In the rows, zero is written as 100.
One turn moves every row onto another: examples first, then more rows asked
Q_51: [107,70,91,147,85,83,103,55,107,82,123,119,53,76,67,114,104,94,83,94,118,59,97,100,81,117,130]
Q_407: [85,74,113,120,91,66,119,74,110,82,125,103,57,98,104,100,114,124,100,62,97,64,91,127,96,121,133]
Q_809: [126,75,75,115,100,123,118,95,89,108,66,150,128,79,72,99,108,126,113,73,101,126,84,79,43,94,69]
Q_637: [90,105,104,81,72,133,122,91,62,72,83,136,112,74,116,83,96,145,123,99,71,124,90,81,88,149,112]
Q_917: [101,104,97,94,85,126,130,98,70,80,83,146,98,83,112,82,107,153,121,99,68,141,103,68,72,157,105]
Q_270: [108,92,81,122,92,90,58,102,117,102,130,100,77,83,87,117,84,80,101,110,118,82,107,68,122,128,118]
Q_334: [131,72,80,116,95,91,63,119,131,111,103,99,75,75,91,113,119,102,84,56,97,98,88,94,120,136,132]
Q_191: [77,79,95,113,97,49,130,75,121,83,119,108,82,80,91,86,117,114,112,85,104,65,99,115,98,96,136]
Q_85: [111,82,67,96,98,116,144,110,84,94,87,105,106,88,83,65,97,132,118,95,69,125,124,39,93,124,69]
Q_595: [113,84,70,97,104,100,142,113,81,96,85,115,107,77,76,68,103,147,117,93,80,136,126,53,79,123,66]
Q_52: [119,81,61,139,97,77,90,105,108,73,114,74,64,92,83,96,115,100,105,65,61,75,92,103,107,119,137]
Q_295: [118,86,70,115,92,92,42,114,122,86,90,100,96,80,91,120,119,105,106,75,108,92,81,118,110,131,137]
Q_864: [112,93,104,97,83,117,118,86,80,104,85,124,155,126,83,109,97,136,118,118,99,86,82,84,77,104,63]
Q_134: [117,89,74,89,108,123,148,115,86,96,103,118,116,79,74,78,92,147,104,108,81,142,122,64,86,113,77]
Q_400: [103,88,86,113,92,161,99,68,69,63,97,132,91,128,94,93,96,120,118,99,68,93,97,78,54,132,69]
Q_217: [115,102,104,105,88,116,99,89,73,102,97,143,151,125,87,116,99,128,119,111,88,91,82,86,71,104,60]
Q_708: [109,100,96,78,94,143,127,92,81,67,96,141,110,79,109,84,115,145,127,102,70,140,106,77,72,148,116]
Q_548: [136,88,85,112,102,122,125,93,81,107,70,156,123,100,65,93,112,132,97,75,101,122,89,71,48,111,64]
Q_646: [88,86,97,123,93,66,132,70,104,71,109,106,80,97,90,103,121,120,112,75,128,61,90,132,99,124,139]
Q_854: [130,89,69,124,86,106,66,118,113,83,100,114,76,78,84,105,129,94,99,59,106,98,78,103,135,140,138]
Q_267: [101,69,116,128,93,80,106,58,122,102,135,114,52,96,89,111,101,95,92,84,129,62,100,89,81,124,121]
Q_254: [91,107,98,78,85,127,122,90,70,75,97,141,101,65,108,73,95,147,118,107,63,133,99,78,77,146,108]
Q_551: [127,73,87,133,83,70,89,86,130,108,119,91,84,81,70,122,114,97,100,122,119,73,102,69,112,129,128]
Q_990: [121,84,78,119,92,90,92,97,138,113,118,99,94,85,86,118,111,84,106,113,129,83,98,64,128,139,135]
Q_251: [115,101,102,104,97,130,122,91,76,96,100,138,155,121,98,124,93,127,125,105,91,103,84,92,60,97,82]
Q_826: [127,75,105,117,91,82,77,92,133,126,123,103,79,84,85,123,103,91,87,92,132,81,97,69,111,136,121]
Q_670: [129,71,82,104,89,135,125,86,89,101,61,153,120,72,68,86,113,121,104,71,107,124,83,70,54,105,77]
Q_870: [141,82,84,127,76,85,67,108,115,91,102,109,75,59,72,105,128,97,95,75,100,95,75,93,123,132,146]
Q_603: [114,90,71,100,105,108,152,113,87,112,84,127,116,85,84,76,94,143,102,99,68,137,112,52,76,119,77]
Q_815: [103,101,91,106,96,149,89,69,73,65,108,140,97,124,104,93,103,121,126,108,58,99,104,71,52,142,76]
Q_684: [98,88,98,130,82,50,113,77,89,69,110,94,80,89,89,110,116,121,105,78,98,56,93,125,103,125,146]
Q_505: [104,76,87,134,96,97,117,58,119,91,133,125,54,84,66,100,103,83,84,95,139,67,101,88,95,121,121]
Q_713: [135,78,81,113,105,132,129,96,78,90,77,149,122,90,68,106,112,131,112,73,118,131,107,77,49,106,67]
Q_552: [117,106,104,105,93,124,112,84,81,105,88,136,145,133,94,113,97,137,120,112,86,101,74,85,50,117,74]
Q_110: [99,83,54,135,106,90,105,108,113,74,114,77,71,110,90,95,110,107,106,62,75,74,88,126,117,112,128]
Q_580: [106,74,61,124,108,75,84,103,117,67,106,97,69,101,69,84,131,116,96,56,83,72,99,132,105,101,108]
Q_238: [106,71,79,121,101,76,93,113,120,87,110,82,62,99,100,97,123,123,96,47,70,82,96,119,116,125,127]
Q_4: [105,108,96,112,93,148,105,84,66,75,111,140,90,131,99,89,91,134,113,109,57,111,95,75,61,139,72]
Q_692: [96,80,102,126,89,78,99,64,112,80,125,136,52,68,87,99,110,81,111,85,136,77,113,71,89,127,132]
Q_240: [115,104,96,103,100,153,108,85,64,60,123,144,102,132,95,94,104,122,119,100,60,104,108,75,71,127,74]

Q_238 goes to Q_407
Q_191 goes to Q_692
Now find these:
Q_240 goes to Q_251
Q_551 goes to Q_870
Q_254 goes to Q_815
Q_548 goes to Q_603
Q_646 goes to Q_505
Q_670 goes to Q_85

One turn moves every row onto another: examples first, then more rows asked
Q_138: [91,99,69,112,87,116,74,79,90,89,118,115,114,92,118,102,153,98,127,111,120,74,134,130,105,105,121,125]
Q_545: [80,88,109,96,101,81,124,132,118,81,59,100,138,102,86,136,57,119,83,114,105,110,98,96,89,109,73,99]
Q_867: [76,97,105,97,100,71,115,143,110,91,62,95,122,104,80,133,52,113,79,112,104,109,94,101,78,104,82,99]
Q_921: [130,123,81,81,148,108,148,81,100,100,80,57,103,96,85,111,105,123,70,91,113,103,116,96,98,77,118,101]
Q_311: [116,107,119,94,114,137,96,80,137,108,98,125,87,115,80,116,90,81,103,100,113,117,90,113,97,116,77,52]
Q_528: [127,103,116,95,117,142,97,85,126,96,107,109,85,120,75,114,79,91,102,106,115,118,93,98,113,113,66,50]
Q_535: [128,125,90,76,147,122,149,90,98,93,86,60,103,102,98,119,93,131,74,97,113,102,116,88,101,77,115,93]
Q_476: [94,124,100,128,43,108,105,114,82,111,105,88,120,57,97,77,121,103,99,97,85,84,84,121,90,107,101,115]
Q_348: [107,65,95,79,127,78,102,88,108,91,94,106,126,135,92,86,84,110,131,96,108,100,125,53,136,80,94,104]
Q_522: [106,116,94,101,79,114,85,110,72,116,114,116,95,83,140,87,110,68,143,142,88,102,105,127,87,115,116,98]
Q_364: [131,104,106,95,111,131,93,83,134,105,99,110,92,118,72,113,85,74,104,103,113,110,97,113,107,115,66,46]
Q_208: [82,107,74,115,78,121,80,107,57,104,98,65,78,80,107,72,126,119,79,125,110,105,129,118,95,99,98,140]
Q_747: [114,134,82,82,144,118,141,74,102,100,79,59,103,100,92,98,102,130,67,89,109,91,120,89,103,75,116,96]
Q_80: [100,119,101,120,40,105,99,128,82,123,92,91,117,64,100,65,117,99,101,100,92,86,94,119,98,124,109,111]
Q_926: [106,64,84,77,130,71,88,82,100,98,100,112,114,137,88,87,77,103,124,106,105,93,127,58,128,79,103,105]
Q_108: [92,95,92,97,94,74,124,139,103,91,56,95,126,97,85,130,48,120,87,113,97,114,91,95,79,117,80,107]
Q_893: [85,98,64,108,68,112,87,99,63,103,115,65,82,77,115,84,121,128,85,130,112,97,121,117,100,88,96,145]
Q_547: [110,62,77,90,132,69,82,92,106,99,103,107,112,137,99,88,86,109,132,106,114,103,131,56,127,86,90,103]
Q_915: [98,114,83,102,69,110,93,119,77,101,127,114,90,89,133,96,111,69,147,133,79,103,97,130,91,113,104,102]
Q_674: [92,91,73,119,97,101,70,81,84,89,103,111,110,81,122,97,154,102,119,121,114,84,142,127,107,117,129,117]

Q_208 goes to Q_80
Q_364 goes to Q_926
Now find these:
Q_535 goes to Q_545
Q_747 goes to Q_108
Q_138 goes to Q_893

